0: [4 4 3 5 3 5 5 4 3 4 5 5 3 7 6 3 5 6 3 5 5 6 3 4 5]
1: [5 5 4 3 4 4 3 8 2 8 3 3 3 5 5 9 7 3 7 3 3 4 7 6 6]
2: [5 8 6 3 5 4 4 3 8 2 5 6 3 4 4 2 5 1 6 8 4 2 3 5 2]
3: [2 5 2 3 1 6 6 7 3 3 3 6 3 3 5 8 7 3 6 3 5 0 5 3 5]
4: [6 2 5 3 5 5 5 4 3 4 4 6 5 5 5 3 3 4 3 6 4 5 2 4 3]
5: [5 5 4 4 4 5 4 5 5 2 6 4 4 6 5 2 7 6 4 4 5 3 3 5 6]
6: [4 6 5 5 6 3 4 5 4 6 4 7 6 5 6 6 3 5 3 2 3 8 3 4 2]
7: [4 1 6 6 5 6 4 3 5 4 4 5 4 7 4 5 4 4 3 7 4 3 3 4 5]
8: [3 6 4 4 6 5 5 5 3 5 5 5 7 4 6 6 2 5 2 4 6 8 4 3 1]
9: [7 6 4 3 2 5 3 5 1 2 4 5 7 5 2 6 7 2 7 7 4 2 3 8 3]
10: [6 5 4 5 6 4 5 4 3 5 4 4 4 5 5 3 3 6 2 6 4 5 3 3 4]
11: [4 3 6 5 6 5 5 6 6 3 5 3 3 5 3 6 7 1 6 4 4 3 8 5 5]
12: [4 6 5 4 6 2 4 8 3 4 1 4 1 5 7 4 9 4 9 5 3 3 5 5 7]
13: [5 6 6 4 4 4 5 7 2 0 5 7 4 8 9 4 5 6 6 4 4 3 0 5 6]
14: [6 2 3 6 5 4 5 5 4 7 5 4 5 4 3 2 8 4 7 5 6 3 6 7 6]
15: [5 5 6 5 5 5 3 5 6 4 5 6 6 4 4 5 3 5 3 5 4 5 5 5 5]
16: [4 3 4 3 2 5 5 6 6 5 5 3 4 4 3 6 5 5 5 3 5 5 7 3 3]
17: [5 3 6 1 5 4 4 6 7 7 6 5 3 5 6 3 9 7 5 5 5 5 6 6 4]
18: [3 5 4 7 7 4 5 5 3 6 3 8 8 4 7 5 2 5 3 2 3 9 3 5 2]

[3 7 6 1 1 2 8 6 3 4 9 5 6 2 4 7 9 3 7 4 6 2 5 6 7] 3 16 5
[5 4 6 2 3 5 5 7 7 7 7 3 1 5 1 5 7 4 7 2 5 5 6 4 5] 16 11 17
[5 6 6 5 1 5 2 2 2 3 0 5 4 4 2 5 7 2 7 6 4 4 5 5 5] 9 15 7
[5 2 5 6 8 5 6 6 5 3 5 2 3 6 3 6 6 1 5 6 4 4 9 6 4] 11 14 7
[4 7 4 7 7 4 5 6 2 6 6 4 9 2 6 7 4 4 1 4 6 7 4 5 0] 8 6 18
[3 7 3 5 5 4 3 5 2 6 7 5 3 3 6 6 3 1 2 6 5 7 6 5 1] 8 6 15
[6 6 5 2 3 3 4 6 5 6 4 6 4 5 6 5 5 6 4 3 3 6 4 3 3] 6 15 16
[6 3 0 5 5 1 2 1 4 2 1 5 6 4 6 4 3 5 4 5 4 4 6 3 6] 10 15 4
[6 4 2 1 2 3 2 6 5 2 4 3 3 7 5 6 9 5 3 5 2 2 4 3 4] 5 16 0
[6 3 6 5 4 4 4 8 5 3 5 9 2 6 3 1 5 5 6 5 2 0 3 8 7] 5 13 15
[4 5 5 3 3 5 8 2 5 5 7 3 5 6 1 3 5 5 7 1 3 5 9 5 6] 16 11 14
[2 5 3 3 2 6 4 3 5 5 7 5 3 9 5 4 3 7 3 3 3 7 4 4 5] 0 5 10
[3 6 4 3 4 2 2 5 4 2 3 5 7 3 5 4 4 5 3 6 6 4 4 4 5] 15 10 5
[6 4 7 6 3 2 4 3 3 5 1 4 6 2 2 2 5 6 9 4 4 5 4 7 6] 14 15 5
[5 6 6 5 6 5 6 2 7 5 6 3 5 4 2 4 3 3 6 6 6 2 5 5 6] 15 11 2
[8 6 6 2 5 3 4 5 5 0 6 4 4 4 5 2 7 4 5 4 4 3 5 6 4] 5 2 15
[6 5 3 1 3 4 4 7 4 3 4 3 3 5 6 6 8 4 5 6 3 3 4 4 6] 5 12 1
[2 6 6 4 0 6 4 7 5 6 5 2 2 7 6 7 6 4 8 4 5 4 3 1 2] 16 3 0
[5 5 6 3 3 6 6 5 6 7 6 3 2 6 2 5 7 4 7 2 4 6 6 4 4] 16 11 17
[4 6 3 4 4 8 4 2 4 6 4 3 3 8 5 4 7 4 7 4 2 7 4 5 3] 0 5 16
[4 6 5 5 3 5 8 4 5 3 7 2 6 4 3 4 6 4 3 4 5 6 6 0 3] 16 10 8
[7 4 5 2 4 3 5 6 5 1 7 4 5 4 5 3 7 3 4 4 5 3 5 7 4] 5 11 15
[2 3 5 6 4 3 4 6 6 6 3 6 2 6 6 5 3 6 5 4 0 4 7 4 7] 15 7 0
[3 4 4 4 3 4 4 5 5 5 5 6 2 8 5 4 3 7 4 3 2 6 4 4 5] 0 10 15
[2 7 5 3 2 5 4 6 5 6 5 3 3 6 5 6 7 4 8 4 5 4 4 3 3] 16 1 3
[5 5 7 6 5 4 4 6 5 5 5 2 5 4 2 5 3 5 6 6 4 5 5 5 4] 15 16 10
[4 7 7 6 5 3 5 1 7 3 4 3 5 2 1 4 4 3 9 6 5 2 5 4 6] 2 11 15
[6 6 6 3 6 3 8 7 8 1 7 4 4 3 5 4 5 1 4 2 8 1 6 6 5] 11 5 2
[4 7 5 1 3 5 4 3 6 5 5 5 3 5 4 5 7 1 9 9 3 6 5 3 4] 2 11 16
[5 7 6 5 5 5 4 3 3 5 4 4 5 6 5 4 3 4 3 7 4 4 2 3 4] 10 4 15
[3 4 5 5 4 3 4 6 5 6 3 6 2 6 6 4 2 7 5 3 1 4 7 6 7] 15 0 10
[5 7 6 5 7 7 6 5 4 3 4 4 6 6 4 3 3 4 6 8 5 7 5 6 7] 15 10 4
[3 5 4 4 3 6 5 3 6 5 7 4 3 8 5 4 3 7 4 3 3 6 5 5 5] 0 5 15
[3 3 4 7 9 5 5 5 7 2 7 2 7 5 5 5 6 2 3 5 7 5 6 6 4] 11 15 7
[6 5 8 4 1 0 5 9 6 8 5 3 2 1 3 6 5 4 5 4 5 1 9 3 5] 16 1 11
[2 7 7 2 3 4 6 9 4 7 4 3 3 3 5 7 5 2 8 4 5 3 7 3 8] 1 3 11
